In the rows, zero is written as 128.
The rows of Z fall into a few groups, and each row is roughly a mix of its group's hidden directions.
Z, 120 rows:
[[123 152 115 177 107  77 169 133 140 121 119]
 [192 152 123 115 161 127 117 145 105 144 160]
 [113 116 128 138 125 104 107 161  79 112 183]
 [105  75 167 107 170 116 136 127 124 155 111]
 [161 170 109 101 149 151 129 108 176 142 108]
 [165 182 102 114 122 137 161 126 111 104 159]
 [132 141 122 153  64 133 100 140 160 113  95]
 [127 114 148 160 173 113 149 112 122 184 105]
 [189 148 138 112 161 139 130 139  89 135 157]
 [104 145 102 154  80  84 144 132 157 144 108]
 [151 191  92 100 138 129 131 125 159 150 138]
 [101 145 106 147  72  96 135 141 124  83 128]
 [147 117 157  96 167 182 123 120 104 111 150]
 [ 85  89 132 140 118 128  88 123 173 126  98]
 [155 167 128 110 139  98 183 131  97 130 153]
 [ 91 104 122 131  94  85 138 143 151 166  97]
 [124 132  93 140  85 108 156 145 122  70 116]
 [132 120 149  85 153 170  82 115 119 157 140]
 [158 114 144 115 177 159 124 118 153 179 132]
 [111 137 113 133  73 109 140 149 137  72 150]
 [155 110 156 108 175 169 113 124  91 116 145]
 [165 163 108  94 120 137 177 134  96 117 148]
 [159 135 126 118 100 129 170 151 158  95 173]
 [126  68 166 136 149 143 108 136  88 112 137]
 [ 88 104 121 129 122 126  77 130 184 125 113]
 [151 117 151 106 187 152 124 110 108 168 115]
 [193 115 152 120 170 142  96 135 121 139 125]
 [137 127 141  79 116 164  99 137 150 110 177]
 [ 75 118 139 127  96 129 119 145 112  87 171]
 [ 98 101 128 165 119 137  67 122 160 128 111]
 [145 165 124 108 124  89 191 141 108 137 133]
 [121 116 120 158 135 161  60 114 154 105 132]
 [162 189 108 128 101 109 160 130 123 110 149]
 [127 143 102 166  98  87 175 139 134 101 112]
 [172 117 143  93 138 154 163 144 140 103 169]
 [148 153 106 160 110  86 181 137 147 110 128]
 [114 116 162 151 178 122 115 111 127 184 118]
 [110  80 151  88 158 133 154 141 116 154  98]
 [145  97 164 101 167 179 117 123 113 114 141]
 [166 186  97 135 118 126 131 119 126  95 162]
 [ 69 107 137 125 111 133 116 142  98 102 172]
 [126 117 152  87 152 173  80 117 122 154 138]
 [ 75  98 144 156 137 121 113 120  90 135  88]
 [163 190 107 137  92 109 146 137 132 107 142]
 [140 148  98 173 132  98 154 119 124 152  79]
 [109 115 119 107  97  84 168 153 133 166 102]
 [ 95 146 107 175 117  91  99 116 124 151  94]
 [119 129 110 178 142  94 147 118 106 148  77]
 [168 110 140  87 139 159 163 143 134  99 160]
 [ 92  78 152 145 130 141  87 130 153 143  99]
 [126 104 147 115 179 153 105 109  95 164 101]
 [ 90  68 144 119 169 139 112 120 125 153 119]
 [175 159 130 121 138 130 173 130  79 129 150]
 [118  80 149 101 150 189 119 124 123 126 111]
 [ 72 110 141 133 110 135  94 139  99  98 163]
 [146 181  89 135  98  90 145 142 148 137 144]
 [ 98  68 170 152 109 126 127 130 110 110 108]
 [156 103 141  82 170 175 109 124 122 136 139]
 [107 104 124 162 127 163  63 118 150 120 129]
 [115  77 170 120 156 167 113 112 118 112 106]
 [ 89  75 145 142 150 123  89 128 146 150 105]
 [130 127 137  83 113 160  88 139 140  99 173]
 [112  83 147 133 102 164  89 135 148 129  89]
 [ 97  90 124 148 120 162  75 126 151 127 100]
 [110 137 124 182 103  92  84 130 160 135 132]
 [163 117 138 109 184 153 128 112 135 176 122]
 [149  71 167 133 158 152 124 116 119 137  94]
 [127  89 165  90 157 182 129 128 133 138 131]
 [114 106 150 118 171 150 110 108  91 161  90]
 [121  62 176 144 130 137 117 126 120 118  98]
 [184 105 157 121 171 144 100 138 106 137 134]
 [195 126 140 123 170 130 103 142 104 141 141]
 [ 98 186  86 118 101 114 149 128 141 125 152]
 [141 187  91 105 140 132 143 130 111 126 172]
 [115  87 156  97 181 127 152 127 109 155 141]
 [108 159  86 148  92  82 140 133 153 148 120]
 [103  89 118 119 110 177 107 131 132 126  76]
 [155 119 149 101 183 174 113 115 101 124 134]
 [111  79 161  96 176 128 147 124 117 154 127]
 [169 183 111 121  91 117 157 131 123 106 143]
 [114 185  87 128  97 100 138 140 135 125 161]
 [ 93 115 133 142 156 123  95 104 100 166  84]
 [140 134 128 172 149 106 173 120 110 159  86]
 [150 147  98 170 138 103 157 121 116 150  78]
 [168 172 109 118 142 125 162 132  87 141 160]
 [ 70 107 140 136  96 124 120 145 103  99 165]
 [153 160  99 126  79 172 123 132 135  93 118]
 [179 120 150 119 176 145 118 129  81 135 135]
 [ 88  68 139 125 166 136 105 121 123 155 120]
 [105 124 137  86 103 148  84 135 141  98 170]
 [ 95  71 155 153 109 121 115 124 146 131  87]
 [156 141 126  84 112 155 106 140 151 106 180]
 [146 171 106 165  95 129 100 115 145 104 163]
 [146 170  98 149  70 138 114 135 142 101 116]
 [ 81 134 112 161  97  97 118 130 104  99  93]
 [111  91 123 142 124 169  66 121 150 118 112]
 [ 75 111 149 127 114 142 102 137  92  97 163]
 [ 94  79 150 147 113 124 103 122 161 129  85]
 [155 138 118 128  94 128 161 152 171  96 168]
 [ 91  68 147 128 130 144 101 130 141 148  91]
 [116 101 102  96 123 184 132 143 112 123  84]
 [171 149 119 149 166 109 147 121 170 166 132]
 [ 98  95 128 159 124 146  67 117 158 127 113]
 [159 141 120 116  95 126 167 149 157  94 170]
 [105 122 162 120 165 149  87 108 119 175 113]
 [ 80 157  89 142  88 100 138 135 126 121 154]
 [125 129  77  99 118 170 143 151 102 119  90]
 [ 86  99 133 166 115 113  84 124 161 145 107]
 [121 149  90 177 115  89 139 123 130 135  83]
 [128  87 147  85 165 170 144 122  99 131 120]
 [142 176  96 163  81 127 108 130 140 103 130]
 [177 143 110 146 135 100 181 139 153 119 149]
 [ 82  87 143 153  99 121 128 116 152 128  84]
 [179 135 125 112 166 142 133 112 155 163  92]
 [118 136 100 109  78 134 112 145 140  68 140]
 [ 66 113 124 147  83 106 128 142 122 104 150]
 [163 146 127 100 128 191 142 121 113  91 132]
 [142 178  96 163  82 130 110 125 138 102 133]
 [171 155 111 167 154  89 153 123 132 158 130]
 [112  77 168 118 158 167 108 118 107 113 120]]
Here is one row from each group, named. Which group is each of the other rows in?
[145  93 159 112 172 166 113 127  91 114 146]  B
[142 154 105 148  65 143 103 138 151 104 107]  F
[147 103 161  81 159 174 128 126 134 141 153]  Y

[109 104 126 158 137 158  62 110 151 114 125]  F
[147 191  89 106 139 132 142 128 119 132 165]  B
[160 160 123 143 143 172  98 112 124  83 154]  F
[101  87 127 150 117 160  70 120 147 128 110]  F
[ 91  99 151  90 118 173  91 130 112 110 126]  Y
[121  83 164 117 166 169 105 116 102 111 124]  B
[137 138 106  95  89 151 101 146 131  74 151]  Y
[173 146  98 132 140 101 153 123 161 164  96]  B
[163 188 102 129 122 110 153 124 114 108 163]  F
[ 87 108 135 171 105  94  98 130 154 156 115]  F
[138 162 101 147  94  91 134 142 163  96 158]  Y
